(in the rows, 128 means zero)
One turn sends every row of this set to another row. A few are shown first. Where does it send the rows asked after them?
Sizi: [ 96 150 120 137 117 123 159 113  92 113 112 148 138 113 154 148 141 146
 136 126 158 135 145 104]
dida: [119 135  92 153 107 124 132 155  99 144 114 131 115  77 118 114 126 129
 127 137  83 155 141 130]
dok: [143 138  84 160 143 107 102 153 125 132 134 110 116  99 125 132 149 119
 120 122 138 175 111 159]
Givuk: [142 140  69 139 109 121 168 139 110 127  95 136 145 128 103 138 162 122
 104 104 108 161 169 121]
dosin: [157 128 108 140 131 121 119 141 140 124 128 111  97 129 130 127 158 107
 106  93 133 164 120 158]
buri: [132 113  85 132 130 107 113 167 139 138 137 100 106 115 134 128 145 111
 122 103 142 165 130 156]
semub: [128 112 111 103 136 106 153 170 133 112 116 131 135 111 127 169 120 133
  73 123 133 136 121 109]
rofe: [111 111  91 131 103 120 140 164 118 155 120 124 109  92 119 110 117 120
 129 120  86 143 156 132]
tozi: [116 136  82 158 105 125 150 113 133 104 130 161 148 122 105 139 165 160
 116 146 115 117 110 120]
dalak: [151 103 107 120 142  92 145 157 151 134 112 129 148  95 121 175 113 143
  96 141 128 136 131 130]
Fogum: [140 104  99 104 162 112 119 130 119 104 129 106 135  93 105 137 150 139
 142 105 116 148 108 130]
koni: [118 103  97 111 156 119 126 148 131 107 142 113 131 118  96 144 145 134
 132 107 111 145  94 132]
Gufe: [159 127 106 147 139 123 117 136 143 126 129 113 105 124 127 131 156 113
 109  95 132 165 119 166]
Biti: [154 133 107 151 136 124 115 139 135 121 126 120 104 125 129 130 160 108
 105  99 130 165 114 160]
kogen: [ 94 150  92 148 124 133 149 119 147 158 123 150 131 121 136 161 129 160
 149 159 147 127 132 128]
kegu: [134 125  89  99 164 129 113 140 131 114 125 110 119  97  93 143 153 142
 128 114 115 147  90 128]
mogu: [ 99 129  96  88 121 135 166 121 144 146 107 133 120 107 143 141 130 143
 122 122 163 115 157 112]
fon: [117 142  94 136 127 129 146 112 168 155 111 144 128 111 138 150 142 166
 137 157 153 112 137 125]
Firo: [ 91 149 111 136 126 132 164 106  96 109 112 152 138 112 144 140 136 152
 116 135 157 124 135 105]
tev: [ 99 151 115 152 125 128 158 110 115 107 117 151 138 117 151 142 150 156
 123 146 158 119 127 104]
bem: [103 134  91 133 101 135 139 168  99 136 120 129 100  94 120 109 129 118
 112 119  85 147 135 113]
ramov: [143 124  68 107 102 120 142 118 174 145 112 144 126  97 107 139 169 159
 125 135 120 108 145 120]
tisun: [133 144  61 154 107 126 168 137 122 136 102 143 150 140  99 145 160 125
 106 115  98 159 159 128]
Nodas: [144 135 111 131 145 108 138 153 121 113 108 139 145  85 119 168 120 147
  80 145 125 145 110 116]
Rosu: [100 144  95  91 117 135 157 127 142 156 100 130 109 102 156 151 140 144
 133 125 159 123 159 105]
lurap: [139 144  54 136 110 126 164 143 133 149  93 136 137 127 101 143 158 125
 102 110 102 155 161 126]
kot: [124 138  88 140 132 116 111 165 112 111 134 103 105 117 133 121 155 107
 102 102 142 170 110 138]
nurut: [107 143  90 141 133 135 150 105 147 156 117 153 142 106 126 148 122 162
 137 161 150 120 138 129]
gem: [109 130 106  98 119 124 160 122 144 128 105 130 114 110 160 140 150 143
 126 121 169 111 158 105]
sis: [125 113  96 108  96 112 161 112 121  90 112 142 132 109 127 124 172 142
 112 105 132 114 152 100]

dok -> buri
sis -> tozi
Where do these go?
bem -> dida
nurut -> mogu
tev -> fon
lurap -> Givuk
koni -> kegu
Rosu -> Sizi
semub -> Nodas

